rotation steps, each row followed by its count of steps
The counts run from 0 to 1033.
[ 98 137 161 207  99 112 103 122 109 153 133 165 119 157 116 144 159 158
 136 128 158 185 151 106 147 154 136 149 125 157 131 135 118  99 132 127
 175 112 163  94 117 122 136 139 145  88 151 155]
137
[134 120 160 171 114 125 103 173  92 120 104 132 151 134 100  94 185 141
 104 146 156 175 112 123 107 167 100 155 138 110 107  98  78 120 116 192
 126 124 131 122 120 132 102 141 136 135 164 148]
180
[ 98 142 167 191 117 123  78 143 110 139 125 173 121 161 124 132 153 136
 152 138 150 199 150 108 149 138 133 111 155 142 122 124 115 123 115 120
 179 113 171  72 114 135 129 124 113 101 159 155]
529
[115 145 130 155 138 118 162 122  95 127 160 194 168 118 139 152 168 183
 116 159 141 163 137 115  83 130 118 158 111 120 137 100 100 142 126  90
 127 114 165  86  99 118 141  98 109 143 161 155]
792
[ 71 101 125 109 117 121  95 108 122 145 109 129 165 130 112 158  96 195
 123 142 185 162 142 115 157 147 102 156 114 139 146 109 119 124 114 144
  86  96 142 140  85 104 134  97 142 145 142 179]
854
[ 83  91 111  99 110 107 115 131 125 147 107 122 161 138 101 131 108 192
 120 146 145 176 128  92 141 166  64 152 153 131 113 124  87 128 133 159
  98 115 100 134 118 123 125 105 141 140 157 159]
857
[116 120 135 115 131 107  83 147  84 118 131 140 161 139 118 109 126 151
 121 183 157 156 131 123  92 130 103 111 162  92 151  95  87 143  88 155
 135 119 132 120 114 109 117  77  93 171 173 149]
809
[ 91 111 115 168 142  98  77 151 114 144 145 145 132 137 141 121 139 179
 138 175 171 164 166  88 121 166 108  98 172 112 153 105 102 138 106 169
 126  99 157 156 133 134 120  95 143 148 130 139]
268
[ 84 127 138 142 113  95 132 111 117 151 127 141 176  95 111 108 116 183
 121 150 132 130 135  76 111 164 108 117 144 127 176 103 117 141 136 133
 120 150 116 106 114 116 123 110  76 193 106 172]
354
[ 68 137 139 158 127  85 143 124 101 150 134 146 143 143 115 159 131 174
 154 180 144 153 125 119 138 175  86 122 175 154 136 116 105 153  77 149
 118 124 127 126 125 141 123  61 134 138 132 153]
41
[118 152 129 164 140 123 127 119 109 145 111 166 157  95 118 116 153 169
  96 127 131 170 153  66  94 119 110 130 104 112 135 108  94 135 171 111
 145 110 155  87  97 107 119 163  92 153 146 171]
713
[145 130 175 179 118 123 153 140  86 158 112 170 146 122  72 144 180 151
  94 120 132 152 105 113  98 172 112 139  91 127 137 111  77 132 134 136
 135 137 122  98 112 107 114 149  88 139 150 152]
485
[ 58 149 145 151 105 100 108 126 111 167 103 143 133  97  82 156 102 174
  94 141 137 177 141 124 134 143 109 127 104 146 138 128  79 133 153 165
 134 154 157 137 120 128 105 127 108 162  86 146]
821
[116 139 147 176 110  97  77 158 118 128 101 132 137 138  78  58 140 141
 117 124 168 184 130  90 103 165  98 140 159 123 129 123 105 125 130 183
 131 131 138 131 142 111 122 134 155 135 144 147]
575
[ 78 141 137 156 123  94 149 128 104 150 139 162 150 113 104 146 123 184
 110 170 104 160 119  98 130 156  98 102 140 136 120  96 111 152  92 127
 109 126 115 116 114 131 116  62  92 178 125 159]
432
[105 165 127 161 126 130 112 112 104 119 123 162 148 108 147 167 148 174
 112 152 147 186 165 112 112 113 107 128 114 136 119 111  91 128 136  96
 138  72 192 115 106 134 115 117 129 127 137 184]
869
[ 72 165 143 131  87 126 133 123 119 158 109 123 156 105  84 160 113 173
 109 152 124 172 115 139 116 153  81 152 126 160 130 122  77 119 135 148
 161 149 126 105 112 135  80 135 102 161  98 153]
671
[122 154 150 157 116 139  94 146  95 114 125 161 168 101 121 121 177 166
 102 157 126 169 123 113 141 119 131 148 168 133 110  90  84  94 107 125
 152 105 145  85 119 142  87 151  91 163 127 175]
524
[118  85 159 135 108 106 100 102  83 122  95 146 161 122 108 108 136 147
 137 142 144 153 126  66 148 180 111 110 189 131 151 135  96 167 126 145
 110 145 109  96 132 121 140 119  98 130 152 175]
543
[116 129 177 155 119 143  68 161 117 136 118 175 147 126 105 132 149 151
 115 121 134 183 134  90 160 133 144 120 153 125 117 101  89  93 106  97
 145  99 148  87 110 127 107 141  87 156 126 170]
374
[ 89 126 139 164 119 146  68 140 119 152 140 157 147 136 117 130 138 183
 133 138 208 157 152 137 127 144 136 166 130 129 177 115 115 106 130 155
 170 120 182  97  99 109 116 153 141 125 136 130]
609
[ 75 113 148 177 138  98  81 147 121 177  96 133 121 114 111 144 115 164
 123 139 174 172 162  87 151 166 113 108 145 143 154 118  97 128 125 178
 124 116 153 159 128 125 103 142 145 124 107 147]
271
[110 148 122 165 114 117  83 169 116 122 153 133 150 164 110 109 155 167
 123 165 169 192 134 135  85 149  87 154 149 121 120  97  91 100  93 158
 150  96 148 146 121 130 118  97 156 138 172 137]
25
[109 130 147 169 100 111 119 134  99 139 106 149 135 136 124 168 164 157
 109 136 141 204 148 122 137 144 100 163 113 148 101 127  64 107 165 138
 137 106 168 135 134 145 117 151 151  85 137 160]
1025
[ 90 104 150 168 125  66  97 148  84 138 132 162 136 146 135 142 135 163
 117 157 175 170 144 110 156 133 149 137 126 125 147  96 102 124  95 164
 110 125 157 164 127 132 145  82 139 124 153 151]
344
[ 87 109  99 134 125  88 113  91 102 129 119 146 159 131 122 122 100 191
 109 152 178 170 152 105 138 117 108 159 114 134 145 127 118 145 143 158
  99 120 164 121  87  92 158  99 154 126 175 170]
156
[ 98 162 105 139 129 123 128  98 108 122 112 154 161 100 125 103 136 168
 118 147 121 175 152  80  85 128  72 115 159 116 125 135  99 155 159 114
 153 119 153  73 113 109 122 131 100 147 148 171]
865
[129 122 161 146  92 117 112 142 124 134 121 103 172 154 141 130 178 147
 152 151 182 160 145 114  95 199  80 167 136 123 150 103  83  96 142 138
 124 110 135 139 115 140 126 135 142 123 139 174]
253
[119 117 151 119 105 100 101 116  77 110  67 158 170  89  98 125 135 155
 110 138 147 166 126  98 164 146 122 145 174 140 123 123  73 147 123 139
  80 130 130 118 133 131 117 145 114 132 115 188]
390
[ 71 105 138 170 149  58 134 149  98 148 126 163 135 151 138 137 132 168
 145 166 156 176 144 101 141 164 107 130 163 125 129 121  99 157 114 173
 113 145 154 126 128 137 141  81 143 112 147 127]
739
[ 71 107 132 141 130 135  71 134 131 132 130 151 155 143 133 123 117 197
 134 142 201 157 150 117 155 146 124 144 121 120 153  95 131 115 122 140
 101 100 179 115  76 116 138 104 135 153 133 154]
1004
[ 85 122 106 139 139  97 146 102 104 154 137 158 153 110 119 170 117 202
  98 147 165 161 149 108 112 131 114 171  94 138 157 128  98 139 153 141
 110 118 169 135 102 106 143 110 148 130 148 147]
6
[ 80 119 146 154 135  72 132 144 108 180 111 154 143 113  79 137 103 174
 109 126 170 142 127  95 129 155 132 160 132 144 176 120  94 139 141 172
 117 173 129 133 122  99 119 142 132 159 110 131]
350
[114 121 166 139  95  75  83 168 104 131 104 118 157 175 123  93 142 124
 137 142 176 188 139 100 125 152 104 171 144 114 128 101  76  81 140 157
 129 139 124 130 123 135 144 128 134 124 155 146]
104
[108 130 130 167 118 125 122 135 116 125 132 156 144 141 149 160 168 185
 120 155 142 198 156 122 122 147  87 128  95 124  95  98  92 115 135 113
 120  76 181 122 100 153 128 106 132 116 149 158]
871
[ 62 156 134 139  88 114 128 129 125 166 109 111 146 116  80 148 109 173
 121 150 125 173 121 138 114 167  65 144 123 155 132 132  82 128 147 161
 154 154 129 104 111 132 100 129 114 157 108 144]
670
[ 80  97 145 168 125  79 158 126 110 165 117 130 150 125 114 129 140 185
 140 153 160 138 129 100 132 204  94 151 146 141 153 124 105 154 135 197
 112 165 117 123 120 130 126 128 139 134 127 135]
197
[106  87 138 188 143 146 105 136 118 159 147 156 143 148 129 137 171 182
 137 138 195 151 146 106 138 172 126 153 112 119 157 110 127 121 132 166
 155 108 150  93  94 106 127 157 130 124 166 129]
62
[121 114 161 138 113  82 101 157 102 131  91 123 164 155  98  88 128 135
 113 130 179 167 125 110 130 150 116 166 104 104 127  94  88 110 137 184
 110 147 124 125  96 103 142 130 112 142 182 160]
651
